In the rows, 128 means zero.
Where one turn sends some rows of the set: a few examples, then the rows asked:
K500: [103 131 127 131 120 101 135 114 101 134  89 121 130  95 126 101 118 171
 140 144 111 134  97 174 131 137 125 155 137 127 120 124 122 171 134 118
 143 147  91 131 113  95 127 129 144 136 157 107]
K575: [108 137 152 142 135 121 140 146 118 139  91 147 126 137 118 119 128 194
 137 132 131 107 126 117 107 147 143 125 128 143 133 128 108 148 121 134
 143 152 105  94 122 138 139 117 179 124 109 150]
K236: [109 126 137 104 112 136 138 157 109 113 100 116 128  86 146 110 121 178
  94 124 137 122 125 152 144 149 145 135 162 116 133 118 125 157 140 165
 136 146 137 126 144 151 119 148 165 150 136 135]
K657: [126 150 116 141 146 120 123 123 132 110 164 133 122 145 165 122 150 118
 149 119 163  94 141 117 120 143 127 123 129 154 152 140 139 102 161 122
  93 110 147 159 110 117 108 105  94 118 132 135]
K993: [132 115  99 132 128 123 112 128 136 101 156 123 128 125 163 105 138 116
 141 117 133  97 139 121 122 140 106 142 128 132 139 122 147 121 155 143
  89 106 136 171  86  91 116 117  85 121 133 115]
K897: [ 90 134 143 133 142  97 169 135 119 140  98 123 139  98 109  71 117 177
 131 137 118 125 135 130 125 105 128 143 134 126 151 129 126 146 121 144
 151 142  98 124 151 126 123 135 122 166 145 107]
K389: [123 131 122 149 135 102 149 134 101 148  91 116 153  80  95 101 125 163
 103 151 111 132 104 164 115 111 136 145 133 108 134 127 128 139 128 136
 140 140  92 125 139 133 159 143 132 137 153 108]
K960: [145 134 119 134 155 117 117 126 145 130 176 139 117 143 154 134 144 116
 141 113 139 118 126 110 124 138 131 128 121 150 151 145 154 112 151 119
 101 110 136 174 128 116 136  96 108  96 129 120]
K494: [131 113  97 135 118 113 120 129 134  99 147 142 125 141 171 130 154 116
 148 120 140 105 120 123 100 133 118 140 119 111 120 116 146 142 148 151
  97 100 151 164  84 103 157 132  97 123 133 105]
K241: [126 145 111 138 143 124 119 121 129 107 167 137 124 143 161 125 148 113
 144 111 162  95 141 123 119 137 123 125 128 151 150 146 138 104 163 123
  92 116 149 158 115 120 111 109  96 115 129 143]
K684: [106 154 143 140 110 101 136 124 108 139  87 141 124 130 142 132 138 185
 147 137 136 126 118 155 124 144 147 130 124 156 119 138  95 155 136 104
 150 143  95 115 118 128 112 123 166 135 132 139]
K185: [130 110  98 136 125 111 121 125 133 100 151 138 126 141 163 127 152 111
 152 123 139 105 124 129  98 128 116 142 117 109 123 121 144 142 149 153
  97 105 148 162  85 100 159 131  91 120 137 101]
K656: [ 97 137 148 134 116  97 158 156 126 132  88 142 134 117 137  95 126 191
 127 128 124 119 149 110 121 122 143 135 125 138 142 122 105 141 126 146
 158 133 102 120 141 152 116 139 139 174 111 129]
K560: [123 144 111 146 148 108 136 113 123 111 161 149 119 154 166 144 158 113
 157 127 167 104 114 121  96 131 134 120 121 134 134 141 142 126 151 131
  98 108 160 151 114 127 149 122  98 115 142 120]
K453: [ 97 120 133 123 120 110 142 139 124 136 108 124 141 118  93  92 119 165
 129 108 116 129 156 142 126  93 124 144 122 125 150 143 112 138 134 139
 151 160 103 105 148 151 129 147 126 165 128 140]
K26: [140 129 110 141 131 102 123 128 147  96 163 145 129 129 159  90 135 118
 127 119 121 103 129  98 122 135 126 126 115 128 148 135 154 123 141 126
  96 105 141 184  84  90 141 112 120 107 128 104]
K866: [139 149 116 148 136 105 127 129 136  94 169 156 119 138 168 114 143 124
 115 111 146 104 128  97 127 138 145 113 115 143 151 151 145 107 152 114
  95 110 159 176 112 120 130 120 126 109 128 127]
K644: [143 118 105 131 112 109 111 131 142  88 167 145 128 127 157  99 137 112
 112  99 118 107 135 109 127 130 123 130 113 122 144 141 151 120 151 127
  95 114 154 178  92 101 141 131 119 112 127 118]
K344: [105 140 132 131 111 111 122 114 106 142 103 133 131 132 108 132 127 162
 144 122 128 131 120 182 126 122 133 136 123 146 128 160  99 151 145  98
 141 163 103 101 123 131 121 133 156 134 139 148]
K40: [ 99 118 133 134 147 128 146 130  99 132  94 122 128  87 103  82  99 183
 122 138 105 119  93 146 124 137 125 152 153 112 129 120 147 159 122 150
 134 156 108 122 132 107 144 131 143 129 147 114]
K719: [151 117 112 126 132 120 111 138 143 115 167 138 118 129 171 121 145 122
 133 114 122 119 123 105 122 146 122 141 124 136 139 121 159 125 147 134
 105 100 136 188 110  98 138 102 103  96 121 106]
K915: [117 113 132 102 118 135 124 143 126 132 115 109 135 117  91 114 128 158
 119 117 135 112 154 163 131 119 128 127 137 124 151 143 108 154 140 146
 133 168 118  93 130 157 137 137 166 142 132 155]
K348: [104 128 126 125  90 112 123 125  94 116  86 130 127  94 145 119 119 174
 119 122 110 142  98 182 136 139 138 155 138 126 104 126 116 162 146 123
 145 150 113 136 119 112 117 151 156 145 142 126]
K933: [107 128 137 113 155 120 154 133 120 139 104  98 135  87  99  78 118 166
 124 151 134 107 128 154 134 132 128 132 157 119 154 127 133 164 120 155
 128 155 108 120 135 125 132 117 148 138 160 108]
K90: [ 99 119 136 131 122 138 133 145  94 115  92 132 122  83 132 106 103 188
 103 121 110 128  93 146 128 149 136 152 155 114 115 115 141 151 133 157
 137 157 133 125 134 120 137 151 157 136 135 129]
K128: [124 143 108 149 142 113 130 116 122 110 162 146 118 154 163 146 157 112
 154 121 169 102 121 127  99 129 135 124 120 131 130 144 141 126 155 130
  95 114 166 151 118 129 149 127  97 117 142 125]
K555: [149 136 118 132 142 121 109 133 141 119 181 144 113 141 167 142 148 118
 132 107 139 118 125 107 127 142 135 128 120 150 144 141 152 112 158 120
 103 109 149 176 132 122 137 104 110  97 123 128]
K858: [112 139 150 120 132 112 152 156 135 134  90 123 131 118 133 104 137 188
 131 149 146 102 146 122 125 151 144 115 140 139 145 114 105 163 119 151
 139 134 102 109 121 145 119 114 176 141 123 129]
K598: [155 110 108 123 130 122 103 130 148 115 174 132 119 128 158 125 139 114
 129 108 120 121 127 114 127 135 117 144 123 131 142 130 159 123 153 133
 104 107 136 185 111 102 144 106 102 100 120 112]
K813: [108 123 136 132 130 133 123 139 117 136 105 141 130 137  88 125 123 175
 130 116 125 116 132 141 114 131 130 132 127 135 136 147 111 142 132 131
 139 170 111  85 130 147 147 135 172 123 115 163]
K333: [139 144 112 143 144 104 125 117 140 104 176 147 123 140 142 106 138 108
 127 110 139 104 133 108 126 123 133 117 115 137 163 161 154 110 150 112
  92 119 153 169 114 111 142 117 119 102 136 121]
K979: [ 96 126 140 120 104 112 148 150 112 118 100 132 135  93 134  95 115 179
 106 106 120 136 135 137 133 113 139 150 137 123 136 129 117 135 141 152
 154 148 130 129 157 152 117 163 129 176 127 135]
K143: [128 127 126 145 110 109 130 144 106 148  97 135 152 116  96 131 137 160
 100 128 125 133 129 160 111 109 144 136 116 122 130 147 101 128 142 127
 144 143 101 103 136 164 159 153 151 136 124 147]
K455: [133 120 101 129 121 122 109 134 136  98 156 128 125 122 174 111 141 117
 135 112 134 101 138 118 122 144 108 141 128 130 135 116 144 121 158 146
  91 105 143 175  87  94 113 117  87 125 126 118]
K710: [121 132 125 150 107 109 145 152  91 129  86 131 147  79 133 115 132 176
  83 140 122 135 100 149 119 131 153 148 136 113 117 115 120 133 139 142
 146 127 110 138 137 145 150 159 144 148 133 119]
K794: [124 145 137 156 131  92 150 149 113 153  86 138 149 116 114 117 145 181
 112 152 128 122 123 133 105 126 155 129 116 131 133 125 100 134 125 125
 151 124  85 110 128 150 150 130 156 138 119 125]

K555 moves to K719
K684 moves to K500
Now find these:
K143 moves to K710
K933 moves to K915
K333 moves to K644
K813 moves to K90
K979 moves to K656

Where one turn sends some rows of the set: a few examples, then the rows asked:
K787: [129  87 114 119 124 111 116 114 175 118 111 143 128]
K198: [148 105 103 131  69 112 134 125 141 126  90  94 145]
K71: [159 130 104 121 126  82 167 133 117 142 153 121 138]
K925: [125  91 113 122 128 123 114 114 159 112 109 146 119]
K789: [174 106  99 121 126  85 146 143 161 161 136 106 142]
K973: [120 150 107 116 110 124 132 147 127 108 118 136 166]
K300: [147 125  99 134 108  88 147 130 140 173 143 114 114]
K53: [141 118 107 134 140  98 115 126 142 185 142 127 151]
K885: [154 105 118 114 102  88 125 122 136  95  98  86 161]
K690: [111 140  88 115 130 109  98 127 124 119  99 131 162]
K641: [166 127  99 109 128  81 137 133 112 158 137 122 177]
K471: [153  98 118 114  94  97 125 116 133  94  98  92 142]
K228: [128  81 114 151 131 133 131 113 140 120 112 147 144]
K982: [142 116 103 143 129  87 143 112 104 170 143 126 140]
K620: [112 142  95 113 117 114  99 128 114 109 101 124 153]

K925 moves to K471
K300 moves to K71
Now find these:
K228 moves to K198
K53 moves to K789
K885 moves to K690

Where one turn sends some rows of the set: a few examples, then the rows asked:
K649: [156 116 142 139 143  87 118 142 122 140 137 130 104 152 153]
K402: [160 124 129 139 132  88 119 152 140 140 146 129 105 151 152]
K923: [138 120 133 148 120 163 135 144 128 131 159  96 140 118  99]
K702: [ 91 136 118 136 102 120 142 107 151 121 102 125 128 104 120]
K18: [137 112 124 133 133 157 147 166 138 150 131 137 106 126 159]
K282: [152 136 105 145 140 142 122 145 113 136 163  95 133 147 115]
K350: [118 119 127 137 111 168 162 131 146 114  95 136 125 128 127]
K920: [158 104 124 143 119 148 148 168 141 140 132 134 100 143 144]
K686: [119 127 112 138 112 166 173 139 148 133 111 134 112 120 121]
K594: [111 115 151 139 114 142 129 130 117 116 135 119 138 109  77]
K125: [122 147 130 134 121  66 120 110 140 121 122 125 117 137 137]
K123: [ 98 150 134 129 112 121 135  98 147 107  95 130 124 125 124]
K946: [120 121 150 138 120 147 116 117 120 127 134 121 133 116  73]
K566: [113 130 136 137 123  71 107 109 135 124 119 121 121 123 140]
K45: [119 127 130 126 125 115 107 112  95 130 133 131 128 139  75]
K110: [155  99 126 132 120 154 152 163 139 137 131 139 119 149 149]
K724: [138 143 105 135 146 108 110 130  91 124 141 116 126 157 103]
K49: [144 132 128 130 151 104 125 157 135 151 143 140 110 140 164]
K479: [156 118 133 123 125  99 117 149 134 144 152 133 112 159 158]
K677: [ 99 140 127 137 104 113 150 100 142 110  93 126 119 117 120]
K473: [117 148 137 125 146  74 126 119 132 133 124 135 121 129 152]
K88: [102 116 131 132 116 162 163 132 134 131 102 133 116 107 144]
K483: [156 124 106 148 141 145 122 133 114 139 153 102 148 146 108]
K136: [121 149 138 121 121  78 107 109 140 126 130 128 116 144 142]
K720: [121 113 124 143 103 164 166 136 143 121  99 131 108 121 124]
K544: [ 90 140 138 128 125 110 150 103 131 120  99 132 124 110 139]
K215: [111 128 134 132 129 108 113 123  93 112 124 131 130 133  79]
K61: [141 129 103 132 138 113 110 122  92 138 145 119 137 156  97]
K561: [161 115 127 141 137 147 158 161 130 146 133 136  97 150 141]
K304: [143 120 134 151 130 165 125 130 131 133 147 103 147 122  92]

K720 moves to K677
K724 moves to K282
K483 moves to K304
Now find these:
K566 moves to K649
K110 moves to K350
K544 moves to K473

